(in the rows, 128 means zero)
Which row each row swaps with, under one turn or mirror
The rows were stretched afterwards, more along some directions than others.
nas: [116 148 110 119 113 105 124 136 130  98  90 102 122 117 122 125 156 126
 110 110]
nizaf: [128 112  98 117 128 121 141 175 124  93  90  95 119 125 117 128 161 128
  95 111]
raru: [128 109 120 133 111 153 100 163 145 107 140 150 132 116 121 152 166  87
 144 147]
soro: [107 147 144 115 129 146 139 126 123 138 151 159 129 143 114 140 117 129
 172 125]
fugor: [131 140 114 116 111 148  86 146 148 100 152 151 105 136 111 137 154  95
 168 126]
Gika: [130 119 130 163 126 124 125 103 119 128 127 158 146 117 140  98 141 131
 110 156]
malim: [161 115 101  91 135  98 120 135 132  89 105 111 108 116 104 135 169 142
  96 116]
mova: [137 115 114 154 110 145 104 109 112  97 123 158 136 106 140 106 159 105
 157 124]
sig: [138 129 141 112 149 132 143 124 147 148 149 150 132 139 108 153 142 129
 158 141]
Fida: [125 130 120 132 137 113 113 116 123  98 137 158 120 117 123  95 142 152
 101 155]
Veki: [131 126 118 126 127 111 124 110 104  95  93 129 117  93 140 156 154 120
 100  91]
goto: [115 156 115 103 140 141 138 136 137 129 150 129 148 134 108 165 113 117
 153 124]
Vopo: [105 103 111 134 124 136 141 180 129 121  97  93 106 153 114 106 143 133
 120 126]
pase: [143 137 113 113 134 122 140 131 107  94  83 109 120 104 121 129 151 135
 107 105]
konem: [ 87 128 122 104 145 118 125 147 141 131 168 143 132 135  91 155 143 130
 149 141]
Bofam: [127 125 124 166 110 129 109  95 132 110 114 128 116 116 141 109 120 120
 124 138]
zez: [113 144  96 108 116 143 129 157 120 113 122 113 108 126 135 115 153 120
 129  87]
fik: [109 117 117 134 105 130 135 161 126  89  95 103  99 131 106 114 171 120
 119 110]
laza: [114 115 142 145  96 154 109 144 149 111 143 142  94 146 109 149 148  84
 182 128]
godor: [141 132 122 127 104 132 106 132 160 118 142 131 110 129 108 172 137  89
 149 130]
mef: [141 121 140 145  91 131 115 111 102 111 117 137 110 118 147 100 156 117
 121 139]
voka: [109 105 133 140  93 149 106 152 134 120 157 152 142 141 104 152 151  90
 180 151]
papef: [132 135 120 146 134 122 120 120 141 107 122 145 123  97 128 106 158 104
  89 117]
Buru: [100 137 130 113 138 135 125 124 126 142 155 149 121 119 105 137 133 121
 160 127]
Leke: [140 142 125  98 146 122 112 106 135 114 151 152 126 109 103 176 158 128
 157 124]
Dofu: [110 118 133 134 150 123 126 131 130 109 135 160 133 136  91 171 125 137
 163 150]
zene: [148 147 114 131 133 122 116  82 107 106 105 133 135 110 149 112 129 127
  96 124]
niti: [121 129 108 137 151 124 148 142 147 134 105 130 132 137 104 108 143 149
 112 123]
sab: [134 144 121 105 136 149 150 129 133 131 146 146 150 142 118 153 114 132
 155 129]
rig: [124 103 119 119 154 108 130 150 110 101  99 139 125 125 110 119 167 135
  98 112]
puzel: [141 116 127 122  92 150 106 138 130  90 130 138 126 109 116 167 155  80
 166 119]
tob: [113 138 142 143  98 106 115  98 105 103 127 133 118 130 155 102 139 135
 116 153]
magov: [ 96 139 124 144  75 149  96 139 135  95 143 150 129 140 139 119 154  80
 174 127]
tada: [121 115 106 117 125 117 128 146 117  96  86  86 100 138 125 134 129 141
 110 107]
Mabi: [ 92 165 124 110 122 127 138 120 134 120 138 136 140 130 123 149 142 120
 160 107]
nunip: [125 124 106 120 115 134  83 140 153 113 158 148 134 134 110 136 140  83
 155 141]
duf: [131 117 146 118 129 159 143 125 118 146 148 143 139 130 114 157 141 126
 167 138]
Zif: [152 113 116 152 122 130 110  92 120 122 113 121 139  99 157 123 133 112
  97 150]
Fug: [113 130 130 172 111 138 127 132 136  94 102 149  98 135 122  92 137 106
 151 104]
puz: [142 107 113 115  95 146  83 142 126 103 138 132 108 122 123 137 151  72
 162 124]
Rit: [131 144 118 118 148 139 117 110 138 120 122 145 133 114 112 178 126 106
 153 110]
Rofu: [119 101 126 138  93 161 126 165 138 100 143 152 143 130 105 153 157 101
 172 144]
zifo: [152 124 112 120 108 182 113 157 134 109 126 122 130 125 126 144 136  81
 158 120]
gufa: [150  99 109 138 117 125 114 131 115  77 110 118 124 112 147 127 155 123
  88 145]

Swapped with Buru: puz
Swapped with Fida: malim
Swapped with zez: mova
Swapped with Gika: nizaf

